Y: 4 groups of rows, each row roughly a mix of its group's hidden directions:
Y (128 x 10):
[[-21 -22 -27 -22  26  52  24 -55   4 -23]
 [ 22  39  17 -43 -48 -43   1  28  -3  25]
 [-65  18  25  -1 -23  -1 -50  -8  30 -25]
 [ -7 -49  -6  50  55  29 -22  -4 -12 -13]
 [  9 -10   5 -65  24  -8 -35 -38   6 -44]
 [-40  19  58  -8 -26  10 -49 -30  -4 -15]
 [ 26  30  36 -10  67  35 -22  -3 -10 -19]
 [-44  32  24  -7  -7 -43  28   7  39 -44]
 [-24 -32 -29   0  42  33  32 -40  11 -41]
 [ 16 -21   2   8   6  41  -9 -77   2 -35]
 [-50  -2  35 -32 -25  18  -7  -8 -14 -61]
 [ 17  16 -18 -63   2  -7  32 -36 -35 -36]
 [ 21  44  25   8  56  30   1 -22 -41 -21]
 [  5  18  -8 -56  44  -1 -51 -24   9  31]
 [-33   8 -39 -28  15  37   2 -64  15  19]
 [ 26  -8 -10   5  14  16  -5 -76  -7 -51]
 [ 61  23 -23  14  14 -44  19  10 -13  45]
 [-15   2  39 -15  -6   1  -7 -59  29 -58]
 [-54  -9  21 -33 -38  40 -10  15  25 -33]
 [ 29   6  -5 -59  16 -20  11 -10 -57 -35]
 [ 31 -26  38  37 -25 -23   8  49  -4 -40]
 [ 21  -7   6  -2  -5  -5  -1 -64   0 -71]
 [-15  52   1  44 -36  -6  25 -13 -23  47]
 [-32  11 -26  13 -54 -14  48 -42 -23   0]
 [-39 -11   1  64  -2  32 -17  -2  49  16]
 [ -6   6  23   7 -62 -18 -39   4 -48 -33]
 [ -5 -16  14  43 -13 -28 -59  39  27  27]
 [  1 -38  -5 -21  39   6  -1 -26 -29 -69]
 [ 15  28  18  18 -34 -63  11  52  11  -7]
 [-37  20  -2  19   4   6   5  48   0  72]
 [ 42 -38  17 -44 -14  11 -18 -29  14 -52]
 [-33 -45 -25  36   7  31 -13 -29  51  12]
 [ 20  32  15  37  33 -16 -23 -18 -62  26]
 [-46  25  -3  59  -5  15  11  -8 -12  54]
 [ 48 -38  -6 -20  19  27  48  -6 -43 -15]
 [ 54 -38 -32  -5  30  21  48   3 -24  11]
 [ -4  -5 -29  10  -2  -3 -12  52 -40  65]
 [  9  36  33 -27 -55 -18   0 -23  48 -20]
 [-51   6  40  31 -17  15 -53 -14  31   8]
 [ -2 -24  14  47 -35  40  35  38  15  32]
 [ 43  29 -35  20  14 -33  17   4  -4  62]
 [ 56  -7 -23 -28  22 -25  40   7 -42 -24]
 [-59 -22  20 -21 -16  34  -7   0   7 -59]
 [ 54   9 -49  -7  24 -40  35  22 -15  11]
 [-38   5 -24  43  64  30   5 -26  -2  -8]
 [ 26  60  44 -15  24  20  -1 -33  -4 -34]
 [  7  -8   7  36  25 -18 -45  25 -32  60]
 [ 26  22 -11  14  19 -17  51  -4  46 -54]
 [-50  38  50  14 -32 -12 -40 -17   2   1]
 [-58 -21  26   6   5  49 -25 -42   3 -17]
 [ 22  27 -10 -55  50 -31  -1  13  36 -22]
 [-32  24   1  12 -49  20 -14 -18  56  39]
 [-19  52 -28 -49  -4   7  15 -40  -1  41]
 [  4 -14  31 -45  -7  -2 -27 -50  17 -54]
 [-16   6   9 -10 -27 -37   7  77   7  33]
 [-25  13   0   0  28  42 -16  14  12  76]
 [ 10 -19   8 -10  89  27 -18   4  -2  13]
 [-16 -25  11  74  -2  11 -29  21  35  24]
 [ 51  21 -26  27  17 -35  11   3  -4  60]
 [  6  -5  22 -55  14  -9 -35 -44   7 -52]
 [-31  11  44  -8  12  35 -45 -15 -54 -13]
 [ -5 -35  13   8  -5 -19 -62  42   6  48]
 [-30  17  -2  23 -54  25   2 -28  54  28]
 [-35 -13  59  -2 -17  42 -40 -30   0 -17]
 [-10 -15  -6   4 -35 -19 -10 -21 -66 -54]
 [-44 -32  30 -22 -11  37  -7  -4  -2 -62]
 [  5 -13   8  57 -41  -1  52   4   8 -42]
 [ 34 -33  33  27 -49  17  31   7  19 -40]
 [ 29 -44 -32 -26  39  22  32 -13 -29 -35]
 [-14  14   6 -31  12 -20 -39 -71  -7 -34]
 [-34 -21 -24  43  58  31   7 -27  10 -25]
 [-32   6  47 -25  38  53 -37   1   6  13]
 [  9 -16  -6  39  25 -23 -35  30 -26  63]
 [-25  46  25   6 -23 -17   8 -60  -8  41]
 [ 25  56  27 -40 -23 -29   7  28 -38   6]
 [ -8   2  29 -11  -7   0  -1 -61  32 -62]
 [ 58 -10 -26 -49   2  -7  40  24 -25 -17]
 [-43 -14  23 -15 -11  27 -53 -20 -31  44]
 [ 16 -15  36 -41  24  13 -47  -2   1 -58]
 [-33  40 -12  28  30  -4   4  32 -20  61]
 [ 29   7 -11   0  43  14  26  27  65  32]
 [ 17  14  30  20 -32 -43 -38  51   3  30]
 [  4   5  -2  33  49 -17 -14 -21 -49  52]
 [  9   5  26 -11   6   7  13 -49  46 -63]
 [ 22  31   8 -50 -61 -38  18   7   4  11]
 [  0  48  18 -23 -47  -5   0  22  21  58]
 [-50  -7  -3   5 -59 -20   3 -17  12  54]
 [-15  70  -9 -52  -5 -23  17   9   5  28]
 [ 33 -10  13  42  34  11 -17 -46 -19  50]
 [  3  33  21  42 -22   0  -1  -3   5  77]
 [-20  39 -26 -41  43 -48 -30  -2 -14  11]
 [-16 -32  13  12  -5 -11 -55  42   7  56]
 [ 30  -6  13 -47 -70 -30  11  11  17  -3]
 [ -6  27 -24 -35  40 -47   1  57 -12   3]
 [-18 -13  25  60 -47  36  12 -32   4  14]
 [ 35  -5  49  37 -34 -20   3  52 -13 -17]
 [ 15   5 -17  -5  35  22  36  24  68  31]
 [-15 -47  -2 -35  53  30  -8  16  44  11]
 [ 33  -2  12 -26  43 -20  -5  30 -65 -22]
 [ 27 -44 -27 -31  32  10  27   1 -23 -55]
 [ 18 -41 -38 -36  30  29  41  -5 -22 -33]
 [ 40 -32 -35 -21  17 -27  27   8  58 -17]
 [ 38   0   0 -10  22  -6  44  65  25 -31]
 [ -9 -50   4  44  52  15 -36  22   1 -22]
 [ 14 -41  17 -44  25   1 -42   5  10 -56]
 [-45 -12  47 -14 -33  47 -32 -10  15 -21]
 [ 72  -3 -11  -4   9 -11  45  15 -33  29]
 [-17 -29  -4  15  -5 -11 -29  40  26  71]
 [ 21 -24  20  57 -55  27  33   7  14   1]
 [-35 -13  -3  60 -11  30 -11  -9  53  26]
 [ 44  40 -30   8   7 -59   1  17   4  37]
 [ 16  57  11 -37 -45 -31  20  14  -8  34]
 [-28 -21 -23  -7  27  62   9 -56   8  -5]
 [-20 -23 -28 -17  26  54  27 -56   7 -14]
 [-16  -5  23  -4 -72 -23 -43   3 -25 -26]
 [ 42 -18   9  32  41  10 -14 -49 -27  37]
 [-20  -2  28  -8 -14   7 -26 -78   3 -37]
 [ 18 -56 -19  -5  29 -11 -23  49  38  21]
 [-26 -19  -3  17   1  -9 -20  24  22  83]
 [ -3  11 -25  17   8  -8   8  65 -22  61]
 [ 33 -32 -35  23   6  47 -16 -15 -40  39]
 [ 36  58  27  39  -1  -3 -22  13 -47  -2]
 [ 12  45  16 -51 -53 -26  16  19  11  21]
 [-57   7   3 -35 -39   8   6  34  24 -43]
 [  2  37 -20 -71 -16 -10  41 -28  -5   2]
 [-12  26 -12 -23  19 -49   6  72 -12  14]
 [ 11 -38 -35 -34  34   5  24   2 -17 -61]
 [ 37   1  24 -38 -64 -37   3  27   4   3]]
which group is each row in? (one row of each group first):
[-57 -23  29 -15 -13  32 -23  -7  11 -55] : Q
[ 23  -1 -43  12 -18 -31  52   7  52  21] : E
[-22 -25  32  34 -49  10  30 -19   4 -51] : L
[ 20 -61  16  64  -7  24 -12  -7  -9 -18] : R

[ 58  -7  -2 -31 -18  -2  54  37 -26  -3] : Q
[ 33 -38  17   5 -23  36  -2 -54  14 -44] : L
[ 32  -9 -12  18 -16  -6  43  75  15   8] : L
[ 20  -6 -11  45  36 -13 -26  26 -51  41] : E
[-15 -26  -5  37 -30  37 -23 -36 -43  38] : L
[-42  -4  -7  53  -5  37 -15 -19  51  23] : R
[ 32   8  13 -27  36 -33 -16  38 -60  -8] : R
[-46 -57 -22 -37  -7   6  16 -13  44   5] : E
[ 16 -15 -16   0  90  22  14  -2   2  17] : E
[ 20 -49 -39  -4  -1   9  11  57  11 -42] : E
[ 23  24   4  11  23  -6  42 -24  49 -57] : L
[ 33  26  -5   5  22 -21  44  -1  47 -53] : L
